Turns in one plane each, and the order they were made in; the first pair answered
j966 (before -> after):
[ 10 -13 -26 -27  12 -13  16   1   9 -38   9]  ->  [ 17   3 -39 -23   9 -26  23  -4  -8 -15  -1]
[ 19   9 -45 -40  32 -41  35 -32  28 -39 -16]  ->  [ 21  38 -47 -36  33 -39  33 -38  18 -15 -23]
[-10 -28  35  20  15 -13   5 -15  29  -6  -7]  ->  [ -4 -34  22  22  11 -32  14 -14  17   1 -13]
[-36  31 -22  14 -49  67 -36  31 -30  -1  36]  ->  [-38  -7 -21  11 -50  62 -31  37 -17 -31  46]
j58 (before -> after):
[ -3 -37 -10  27  28   3  12 -33 -11 -51  -8]  ->  [  2 -36 -23  24  26  -8  17 -33 -17 -46 -12]
[ -2   1  -7 -20  -7  21  -3  15  15 -33   7]  ->  [ -4  -6  -8 -17 -12  23  -4  12   7 -34   7]
[  2  27  22  -1  28   1   1   6  44  34 -12]  ->  [-9 13 37  9 23 23 -9  1 42 25 -4]
j635 (before -> after):
[-11 -19  12   2  -6   6 -20  21  18  -3   4]  ->  [-11  -5   6  -7  -2  10 -21  23  22  -5   8]
[ -6 -32   2  20   4   1  -5  -4  15 -39   4]  ->  [-10 -31  -6  26  -9  11 -14  12   5 -30   9]
[-30  15 -13   2  -9  44 -22 -16 -14   0  -1]  ->  [-28  25  -8 -10  10  38 -10 -32   1 -11  -5]
Then:
(two turns a pair)
[  3 -25 -15  -6   9  28   4  -3   6  -3   7]  ->  [ 11 -23 -28 -10   9   9  14   0   0   6   1]
j966, j58
[  4  -1 -19  23   7 -61  26 -25 -40  15 -10]  ->  [ 10  28 -28  12   7 -62  16   4 -29  34  -9]
j635, j58
[17 27  1 17 13 -7 -2 29 -2 57 -8]  ->  [ -1  -5  31   9  20  26 -18  36  38   4  16]
j966, j966
[ -9   9  -4 -15  -5  -9   3  40  44   7   9]  ->  [  0  -2  -2 -14   4 -32  21  24  43   4  -2]
j635, j966
[ -5 -25 -16   6 -13   8 -19  24  -8 -16   6]  ->  [  3  -4 -33   4 -12  -6 -13  23 -23   8  -4]
j58, j966
[  5  -6 -51 -17 -10 -14   2  35 -14   5  16]  ->  [ 15   9 -33 -32  21 -31  19  13  19  -7   5]
j58, j635
[ 14 -19   9  28 -18 -33   5  -3 -34  40 -22]  ->  [  6  20  25  26  -8  -6 -10  -9 -25  54 -22]
j966, j58
[-15  12 -33 -10 -19  21 -24  18 -31  26  12]  ->  [-17  40 -21 -35  18  26 -12  -6   5   3  12]
j635, j58
[  8 -12  -1  43 -22 -15 -12  12  -2  46 -30]  ->  [ -3  38   2  25  -6  19 -29  13  18  45 -18]
j966, j635
[ 18 -60 -35  -9  -8 -50  36   2 -13 -33  -7]  ->  [  9  70 -13  -1   7  -2   9 -25 -30  55 -23]
j966, j966
[  3   7  -8 -41   9  -1 -14  25  24  -8   6]  ->  [ 11 -39  19 -17   8 -25   2   3  19 -10  -9]
j635, j635
[ 22 -14  34  10  -3 -36  -8  10  45  13   5]  ->  [ 12 -32  43  23 -15 -18 -15   4  34   5  12]
j58, j58
[ 11 -16 -63 -19  -7 -13  24  25  16 -10   4]  ->  [ 13  -5 -45 -28  13 -14  28  16  42 -16  -2]
j635, j58
[ -4  -7   1 -10 -16  22 -24  37  30  -6 -10]  ->  [  3  -9  15 -18   6   5  -4  10  47 -22 -21]
j635, j635
[ 23 -18  42  -7  12 -10 -27  26  18 -17 -17]  ->  [ 17 -30  35   3  -5  -1 -35  35   0 -14 -12]
j635, j58
[ -8 -10  25  15  -5   9   6 -19  12   7  -2]  ->  [ -9 -13   9  21 -22   9   1  -5  -8  17   1]
j635, j58
[-14  26 -46 -10 -11  35 -11   1 -24 -11  11]  ->  [-16   2 -44 -13 -12  34 -10   6 -14 -32  18]
j966, j966
[ 18  17  18  11  -6 -22 -15  32  -1  47 -13]  ->  [ 17  34  24  -1   8 -12 -16  28  16  40 -10]
j58, j635
[ -4  22 -12  14 -19  -1  14 -34 -23  24  13]  ->  [  2  41 -10   3  -5  -9  17 -30  -6  28   9]
j58, j58
[-15 -20  25  19   7  -2  -5 -24  13 -14  -1]  ->  [-22 -22   2  26 -20   9 -18   0 -13  -1   8]
j58, j635
[ 37 -27 -22 -24  17 -29  19 -12  -9 -25  -8]  ->  [ 38 -49  -5  -7   5 -31  12  -3 -12 -16 -12]
j58, j635
[ 14  54  -5 -41  41   3  26 -66  15  -9   3]  ->  [ 14 -57  26  42 -30 -13  11 -45 -47  24  -8]
j635, j635
[  7  -5  30  27  -7 -13  12 -20 -10  15 -11]  ->  [ -4   5  27  28 -21  15 -11   3 -13  19   4]
j635, j966
[  6   9  24 -16   8   3 -19  45  58  -3  -1]  ->  [ -5  -5  39  -7   4  20 -23  32  54 -16   5]
j58, j635
[-28 -32   5   9  16  25   8  -1   9 -55  17]  ->  [-28 -36 -19  14  -4  26   3  11 -17 -47  20]
j58, j635
[ -9 -14  -5 -10  -3  10 -21  11  -8 -16   2]  ->  [ -3 -12 -18  -8  -8  -5 -14  10 -21  -5  -5]
j58, j966
[  7  -5  23  -1  30 -16  33 -26  19  -4 -28]  ->  [  5 -20  27  30  -2  -9  17 -12 -15  30 -32]
j635, j966
[ 11   8  24  -6  26 -20   9  -6  18  10 -17]  ->  [ 1 -3 39  1 24 -3  2 -9 22 -1 -8]
j966, j58
[  4 -46 -17   0 -14 -26  28 -42 -41   9 -17]  ->  [-11  10 -23   3 -30  20  -8 -16 -56  47  -5]
j635, j966
[  3 -15   2  25 -31 -26   1  28 -20  45 -30]  ->  [-15  40   1  -3 -19  25 -27  43   6  35  -6]
j635, j966
[ -4   6  18  40   1  -3 -32  -2 -15   9   5]  ->  [ -5 -11  10  41  -6  -7 -29   0 -21   1   8]
j966, j58
[-13  36  -5 -11   4  13 -22   1 -22  29 -10]  ->  [-22 -17   9 -19   5  23 -27  14   9 -28   9]
j966, j966
[ 10   1 -51 -16   2  32  18   2 -15 -13  11]  ->  [ 13   4 -39 -19  19  22  33 -21  -4 -18   1]
j966, j635
[ 25  17 -18 -26 -12 -22   3  21   7 -23   4]  ->  [ 31  26 -11 -21  -5 -33  12   3   2  -9 -10]
j635, j966
[  8  21   9 -23  16  33  -5  31  54 -38  14]  ->  [-10 -23  11   6 -15  57 -14  20  13 -49  26]
j58, j58
[ -1  20   7  -9   7  21  14 -45 -27  -6 -19]  ->  [ -7   3  11  -6   2  30   9 -44 -26 -22 -10]
j966, j58
[  8   3 -15  -9   5 -11  15  -3  -3 -21 -13]  ->  [  5  28  -8  -7   9   2   7  -7  -3  -8 -15]
j966, j966
[ 10 -12  19 -14  30 -23   3  -2  39 -16 -12]  ->  [ 12 -35  11  -4  19 -34  11  -5  23 -16 -15]
j58, j966
[ -7  59  23  14   2  17 -21 -21  -5  38 -13]  ->  [-15 -35  34   4   0  18 -18  -1  34 -48  15]
j966, j966
[  8  28 -32 -24  17 -20  19  -5  12  -8  -4]  ->  [  9   2   0  -5  22 -30  29 -28  14  -9 -15]
j966, j635
[-33 -22  15 -14  25  29   4 -27  34 -74  27]  ->  [ -6 -52 -32 -17  15 -36  38 -18   7 -65   8]
j966, j58
[ 27 -67  50  35 -13 -22 -11  16 -36  34  -7]  ->  [  9 -11  18  12 -26  31 -50  64 -34  42  24]
j635, j966
[  3  18   0 -17  14  37 -17  15   4 -30  10]  ->  [ -1  -2  -8  -4  -3  39 -15  12 -21 -32  13]
j58, j58
[-30  28 -16   1   8  19   4 -46 -22  30  -2]  ->  [-42 -22   1  -7   9  33  -2 -35  12 -25  19]
j966, j966
[  7  -7 -39  -4 -22  -8  12  19 -15  -1  -4]  ->  [  9  35 -30  -8 -10   2   5  16  -3  18  -9]
j966, j58
[ 14  20  27   7  -2   3   9 -19   1  43 -13]  ->  [  3   3  48   8   2  25  -2 -18  21  18   1]
j58, j966
[-16  18   2  22 -12  17   2 -41 -48  20  -2]  ->  [ -9  35 -15  10  -6   5   7 -36 -46  25  -5]
j58, j635
[ -7  54  38  -7  13  45 -18 -40  13  10 -20]  ->  [-13 -33  56   5   0  39 -18 -30  26 -39  -7]
j966, j635
[ 17  -1  26  -2   9 -12  -5  22  22  25  -3]  ->  [ 11  -4  30   2   4   4 -15  24  20  22   2]
j58, j635
[-27  20 -13  30 -30  34  -4 -36 -50   6   1]  ->  [-36 -15   0  24 -27  46 -10 -28 -26 -36  17]
j966, j966
[ -6   6  19   9   4  16   1 -21  -5   6   2]  ->  [ -6  -1  12  14  -6  13   1 -17 -19  10   2]
j635, j58
[-32 -17  22   2 -11  45   5  38 -42   8 -13]  ->  [-15  -8 -12  -8 -12  11  21  45 -56  21 -24]
j58, j58
